In the rows, 128 means zero.
One turn sends every row of this set to another row. A few are shown first. Where does it send the rows asked after them?
Tudeb: [146 119 138 112 119 115 160 120 139 107 131 133 110 114 176 189 141 134
  85 103 137 160 136 138 115 133 136 113 111 140 154]
vez: [168 168 135 108 158 154 115  89 159 136 161 116  98 110 176 123 144 116
 154 108 145 142 122 120 121 144 130 124 140 136 105]
zeg: [152 133 141 181  90 152 125 131 126 157  97 123 111  91 123 159 106 128
 148 124 145 132 134 161 140  99 125 126 145 144 122]
zomem: [154 144 127 130 130 108 117 108 155 124 102  95 159 103 135 128 124 108
 129 124 161 134 107 119  92 103  84 155 150 153 114]
Fipu: [139 107 101 135 129 147 113 147 167 137 116 123 150 109 135 160 103 110
 135 150 142 127 162 141 164 147 126 107 155 174 125]
zib: [116 132 155  92 117  94 122 108 174 127  97 130 102 121 179 119 123 119
  90 100 160 134 105 106 119 125 113 109 132 132 156]
tapuz: [121 116 136 150 108 174 152  86 153 134 107 108 126 103 143 145 132 122
 133 173 126 109 126 122 139 177 118 134 118 125 135]
lutor: [130 112 107 131 149 128 145 122 123 146 135 117  85  85 137 168 154 105
 144 126  97 106 142 147 105 128  95 128 139 114 138]
Sifo: [129  99 111 147 139 121 129 114 111 139 134 116  95  93 137 170 145  94
 169 122 103 105 142 147 106 134 120 147 141 131 133]
nusi: [128 136 129 177 152 102 139 138 134 118 102 119 123 179 131 139 151 132
 153 136 152 157 149 104 161 149 137 132 131 132 143]
ner: [124 111 196 129  85 136 142 162 144 136  96 105 117 101 139 139 163 115
 131 116 165 136 125 129 165 159 115 141 129 145 147]
folun: [141 154 121 151  93 140 137 117 133  83  90 152 124 115 148 176 153 120
 141 106 141 145 132 143 145 140  93 163 164 142 118]
gib: [136 147 157 126  92 110 113 116 151 158 118 100 119 101 151 118 146 142
 130 173 128 168 141  79 160 110 133 106 152 118 120]
futes: [160 151 153 121 117 130 100  97 163 120 129 157 125  90 148 131  86 135
 120 100 122 115 128 141 137 139 142 166 144 120 124]
nogal: [146 113  97 133 129 143 113 144 166 132 114 134 139 116 139 155 101 105
 133 147 144 125 163 148 153 145 131 102 164 176 134]
figek: [147 127 124 129 118 109 149 145 144 144  89 127  53 111 154 173 156 102
 156 121 113 147 156 118 160 127 123 139 137 140 182]
bute: [126 141 148 179 123 103 126 135 154 104  96 127 131 185 124 130 140 124
 142 137 134 158 137 113 159 139 142 138 126 133 137]
neso: [174 169 131 101 155 157 116  85 160 132 152 118  98 101 166 121 143 103
 155 107 153 140 127 125 128 138 119 130 146 143 105]
rotid: [113 106 113 163 163 110 126 117 126 160 118  98 119 139 157 175 166 140
 125 123 161 172 152 118 153 148 116 117 127 139 129]
Famub: [114 133 182  97 112 114 122  96 169 143 104 134  91 109 156 129 126 122
 100  95 153 131 100 112 100 121 116 116 137 142 153]
sagor: [154 131 171 143  77 117 113 110 148 156 130  93 116 133 149 103 122 145
 171 126 153 133 153 110 142 140 135 167 115 142 136]
Libe: [155 149 107  93 107  85 132 132 158 120 102 108 112 139 182 128 153 109
 109 123 133 134 116  88 128 150 144 111 123 128 162]
Dase: [140 129 132 105 180 133 144 134 173 125  95 133  68  97 140 150 149 115
 119 147 121 120 149 140 123 114  86 130 147 118 135]
riv: [144  99 153 122 155  96 108 149 163 113 113 128  99 151 164 153 168 145
 137  93 145 151 143 103 155 109 109 156 118 124 120]
Lel: [131 134 162 131 117  87 144 118 152 111 144  97  98  75 158 148 148 137
 128  94 121 123 134 104 134 144 139 184 174 142 121]
Deve: [125 150 138 134 133 114  95 104 139 142  92  87  99 113 104 105 144 123
 128 109 141 131 133 122 169 149 165 134 179 121 134]
tam: [127 139 160 131  96 109 104 128 149 167 115 106 115 105 152 119 143 132
 132 177 124 168 147  82 155 106 119 108 144 118 120]

ner turns into Lel
futes turns into zeg
Where do these go?
gib turns into neso
rotid turns into Libe
tam turns into vez
bute turns into Famub
Deve turns into zomem
nusi turns into zib
Tudeb turns into figek

One turn sends every row of this set to another row. A few are shown first. Where does it send the rows asked after them?
Kagum: [190 154  87 132 163 131 157 146 145 125 120  95  72 126 117 128 117 141
 105 101 115 117 147 145 119 124]
ruvol: [ 92 139 140 128 165 136 118 102 127 139 106 145 117 160 133 117 143 149
 148  99 127 148 127 168 130 164]
pelu: [104  94 150 138 111 153 110 129 123 104 152 142 122  95 130 136 146 118
  96 119 143 130 151 143 120 127]
Ziva: [107 106 159 138 113 157 112 123 121  93 152 146 130 102 120 133 147 129
 108 113 140 134 147 126 111 145]
paka: [157 138 145 130 166  93  71 133  95 113 155 137 125 133 124 127 122 115
 149 100 129 122 138 178 118 121]
zuf: [164 152 128 148 162 116 212 141 101  89 155 114  85 104 117 136 127 147
 129 112 118 134 146 146 114 142]
vabom: [161 121  99 141 140  89 197 130 114 101 136 133 106 131 118 122 118 187
  91  99 140 115 140 148 108 122]
fuze: [191 157  87 132 164 135 154 146 143 119 122  98  75 125 112 126 116 144
 106  99 116 116 148 142 113 127]
zifek: [ 87 119 126 131 161 131 116 110 129 155 108 138 106 149 147 120 141 134
 132 108 131 141 132 194 144 137]
lun: [ 88 151 149 132 127 136 107  86 113 132 146 102 113 147 131 139 153 150
 144 124 145 128 127 128 133 133]
Revi: [ 88 150 135 138 129 153  95  88 107 117 156 111 115 140 117 135 146 158
 142 115 152 114 136 134 114 122]
bofo: [ 84 134 123 140 125 149  93  95 108 130 156 107 106 131 129 138 145 146
 128 123 157 108 140 156 125  99]
mab: [158 140 155 127 166  83  78 133  98 121 149 132 124 137 131 130 126 111
 150 106 125 130 133 173 129 129]
gub: [160 136 112 151 160 116 206 148 100  96 158 112  77  92 124 135 123 137
 116 116 124 125 153 171 118 116]
Torop: [163 126 107 139 141  84 201 128 116 102 134 130 107 137 120 123 121 187
  94 101 137 120 136 140 111 132]
molut: [ 92 135 121 135 166 157 103 106 119 121 119 157 118 150 116 113 134 158
 145  87 136 130 136 176 107 150]
Dopa: [105  95 163 134 109 139 120 126 128 116 145 134 121 101 141 138 153 113
  98 127 136 141 145 138 136 137]
rik: [107 109 172 133 112 144 121 122 126 106 144 138 128 109 131 137 152 122
 109 120 134 145 142 120 126 156]
bop: [156 134 147 129 164  86  75 134  98 120 151 133 122 133 131 129 124 110
 146 104 128 124 137 182 127 119]
deni: [ 86 115 108 136 161 151 101 112 121 137 119 150 107 139 131 115 133 144
 129  96 140 124 141 202 122 122]
fase: [159 143 153 129 166  90  75 131  96 112 151 136 127 137 124 127 123 117
 154 101 126 127 135 170 120 131]
zolab: [160 115  99 141 139  83 199 132 116 108 134 128 102 131 125 124 120 182
  87 104 139 116 139 153 116 117]
pef: [162 145 114 152 162 125 203 145  97  83 161 119  84  95 112 133 121 148
 124 108 124 124 153 158 105 127]
bobim: [191 157  93 130 164 128 159 144 146 125 118  94  74 129 118 128 119 141
 107 102 112 121 146 140 120 130]
kigal: [192 160  91 131 165 132 158 143 144 120 119  98  76 129 112 127 118 145
 110  99 113 120 146 137 115 133]
dok: [161 144 126 147 161 106 214 145 105 102 152 108  79 100 129 137 129 137
 123 120 118 135 147 159 127 131]
suguv: [ 84 136 138 134 124 131 105  93 115 145 147  97 104 139 143 141 153 138
 130 132 148 122 132 150 145 111]
mudam: [162 120 106 137 139  79 203 130 118 110 132 126 104 136 126 125 122 182
  91 105 136 122 136 146 119 126]

rik turns into Dopa
paka turns into fase
ruvol turns into zifek
Where do these go?
zolab turns into vabom
fuze turns into kigal
gub turns into pef
lun turns into suguv

